rotation steps, each row followed by its count of steps
The counts run from 0 to 616.
[  0   8  19  -7  21  40   2 -16   6  26  10   5  22  19 -13  19 -33   0
  -2 -20  -1 -10  15   4   7  41   5 -18  13 -33  11  17   4  14 -20 -37
  19  -1 -18]  464
[ -6  24  12 -30  -3  21   0  -8 -10  34  16  24  27  10  -7   8 -30 -19
   5 -14   2 -19  42   7  10  38  17  -2   1 -25   7  12 -10  22  -8 -35
  33  13 -17]  124
[ -8   8 -11 -27  -4  26   4   3 -10   2  28  36   6  14 -44  -3 -24   6
 -24  -6 -19  21   1  -7   9  22  25 -16   3 -28   4  -1  22  -4  -2  -6
  -3   0 -53]  477
[ -6  19   1  -4   9  37   9  18 -25 -19  15  20  -5 -12 -21  24 -11  12
  22 -11 -12 -15  21  17  20  24  12 -14 -24 -40  16  26  20   8   1 -35
 -18   5   8]  515
[-18  45  -9 -26 -21   3  -7   6  -8  -9  27  17  -4 -19 -16   6 -16  23
  23 -13 -40   6  11   3   6  32  20 -26 -32 -23  -4   0  32  -5   6 -24
  -8  10  -8]  416
[  6  36   1 -30 -14  -9 -12  -8  14  11  -3  37  -2   1 -15  -3 -17   4
  -7 -34 -12   8  17   4  11  34  27 -12 -23 -25 -11 -17   4  12   5 -22
  10  10 -39]  561
[ -9  18   0 -17 -14  25  -2   9 -19  14  11  -1  11 -15 -22  -3 -21  18
  39 -17 -22 -25   8  27  12  31   8  -2 -12 -26  20  34   3  18  -9 -29
  12  19  15]  425
[ 20   9  15  -2   1  31   2  -6   1   7  13   4  -8   8 -29   8 -32  -7
  20 -32   9 -34  18  31  15  42  -2  -2 -20 -25  16  30 -14  25   1 -21
   3  31  -1]  99
[ 12  12  -1 -25   5  30   0  -2 -10   2  25  42  11   3 -17  11 -10  13
  -2 -21  14  -3  29 -11  16  22  28 -12  12 -40   2   2  11   9 -11 -46
 -11  11 -27]  215
[ -6  12  15 -21  -3  15  -9  11  -9  35   9  21  31  -6 -13  -6 -23  17
   8 -15   5  -3  29  -6  20  38  24   0   0 -24  15  12 -11  16 -22 -31
  26  19 -24]  125
[  1  36   9   3   4  26  15  -6  23  -1   5   6  -3   5 -17  33 -35 -19
  15 -15 -10  -9  30  17   2  60  -3 -23 -31  -2  -2  13  -3   8  10 -15
   7  12   0]  529
[  8  19 -15 -42  -5  21   4 -31   6   0  18  22   7  37 -31  16 -37 -20
 -11 -29 -16  -5   9   8  -6  18  14  -5   0 -18  -5  -2  12   0   0 -16
   8   6 -35]  473
[ -5  32  11   0 -23  12 -19   1   6   7   3 -13   2  12 -28   6 -29   7
  36 -34 -13  -6  22  16  39  46   5   5 -49  -6   5  -2   6   7   1  -2
   7  26 -12]  11
[-15  23  17 -10 -17  16 -10  19  -9  26  15  11  22   1 -21   6 -21   4
  16 -12   3   1  34 -12  34  38  26   6 -20 -14  17  10  -5  16  -7 -25
  19  22 -33]  456
[ -7  25 -19 -23  -5  19  11   0  -2  -3  26  35   9  18 -48  13 -21 -12
 -19 -10  -7  21  25 -12  10  32  25  -8 -12 -13  -4  -8  17   4  10 -12
  -2   5 -46]  297
[-11  38  -1  -4   0  27  20 -10 -13  -2  -1  -2  -1   6 -21  34 -20 -15
  29 -15 -23 -16  38  20  -1  29  -4  -3 -29  -9  -4  24  21   6  18 -24
  15   6  15]  604
[ -9  13  -1 -19 -13  23  -3  27  -2  -3  19  -9   3  -2 -34  -9 -22   1
  26 -19 -10  -6   9   8  11  33  14   3 -37  -7  41  23   1  13  -8 -11
  -4  28 -28]  356
[-13  15  -9  -8   5  36  16   0 -17  -7  26   2  -7   8 -55  -5 -32   3
   4 -11 -42   2 -12  20   1  31  -6 -23  -4 -21  14  31  24  -1   3   6
  -1   5  -9]  508
[ -9  31  -4 -16 -11  15   4  16  -4   4  20  21  10   3 -27  13 -11  -8
   6 -14  -4  21  41 -13  15  35  18   4 -29  -1  -2  -7  15   5  14 -25
  -2  16 -43]  116
[  7   3   4 -27   6  25   5 -25   1  14  16  25   4  20 -40  -8 -42  -8
 -25 -20 -19  -1 -17  19 -12  34   7 -27  14 -26   4  15   2  12  -9  -5
  22   2 -27]  138
[ 13  17   4  -9   2  11 -11   3 -15  -1   1  28  -7  -8 -24  -2 -13  36
   3 -28  -9 -12 -14  20  18  35  14 -29 -11 -55  -2  15  14  -1 -14 -22
  -5   6  -8]  70
[ 10  27  -6 -25  -2  23   7 -30  -8  10  37  22 -10   4 -31   9 -27   9
  13 -21 -10 -20  11  30  -5  16  12 -16  15 -28 -16  13  14   0   2 -26
  11  16  14]  579
[-14  22  -2 -26   3  16   8 -18  -4  10  -2  34  23   9 -12  17 -35  -9
 -20  -5 -33   6   4   8   0  36  11 -31   4 -37   8  14  10  14 -11 -27
  26 -17 -23]  564
[  4  10   7 -31 -15  -1 -16   6  -2  12   7  36  18  10 -15  -7 -26   3
  -1 -20   1  -1   8  -2  30  38  38  -8 -18 -31   6  -1 -20  14 -11 -15
   3  11 -41]  556
[ -3  28 -12 -44 -37  -5 -13  -4 -21  13  18  41  14  -5 -16  -5  -8  16
  15 -11 -11  -3  23   8  21  21  35  -9 -19 -33 -12  -1   5  -1   2 -21
   3  12 -17]  486
[-13  27  -3 -14 -28  -2 -21   5 -34  17  16  19  11 -12 -34 -17 -26  25
  24 -12 -18  -2   1  14  32  33  24 -16 -20 -36 -11   8  -2   7  -5  -7
  16  16   0]  156
[-12  23  -4   8 -12  22   5  -4 -31   6  11  12  10   4 -49   4 -32   1
  11   1 -27  -6   1  28  18  34   4 -23 -18 -36 -13  27  -3  19   7  11
  22  10  14]  338
[ -7  37  -7 -25 -29   0 -15  -7 -34  25  21  28  20   7 -38 -11 -28   1
   6  -4 -23   4  12   7  24  21  26  -7 -16 -29 -24   3  -2   9   7   3
  21  10 -14]  487
[  2  24   5 -26 -13   1 -10  -9   6  17   9  10  -9 -17 -17 -15 -29  26
  15 -30 -31 -15 -14  39   2  45   2 -25 -18 -25   7  26  -3  11 -12 -26
  11  16   4]  500
[-17  15   9  18   1  35   8   3 -15  16  29 -14  14   3 -54  14 -28  -4
  16  -6 -13   9  25   3  19  39  -1 -12 -14 -13   6  24   9   2   4   3
  15  11   5]  608
[-14  22 -15 -25  -9  20   9 -16 -19  20  28   9   7  -4 -44  -8 -31  -1
   2   0 -31   3   1  24  -6  30   2 -21   5 -29  -1  28   9  12  -1  -4
  36   5   5]  238
[ -7  22   4 -25  -7  14  -5 -21   5  17  -5  26  29  31 -20  10 -42 -32
 -11 -14 -16 -10  14   8   6  40  19 -14  -6 -27  -3  -6 -16  21  -9 -10
  29  -6 -22]  43
[ -2  25  -6 -58 -26   7 -10  -5   1  22  28  25  11 -18 -13 -16 -20   8
  10 -19 -22  -8  14   9  -3  19  21  -3  -1 -12  12  11   5  12  -8 -32
  16  17 -26]  55
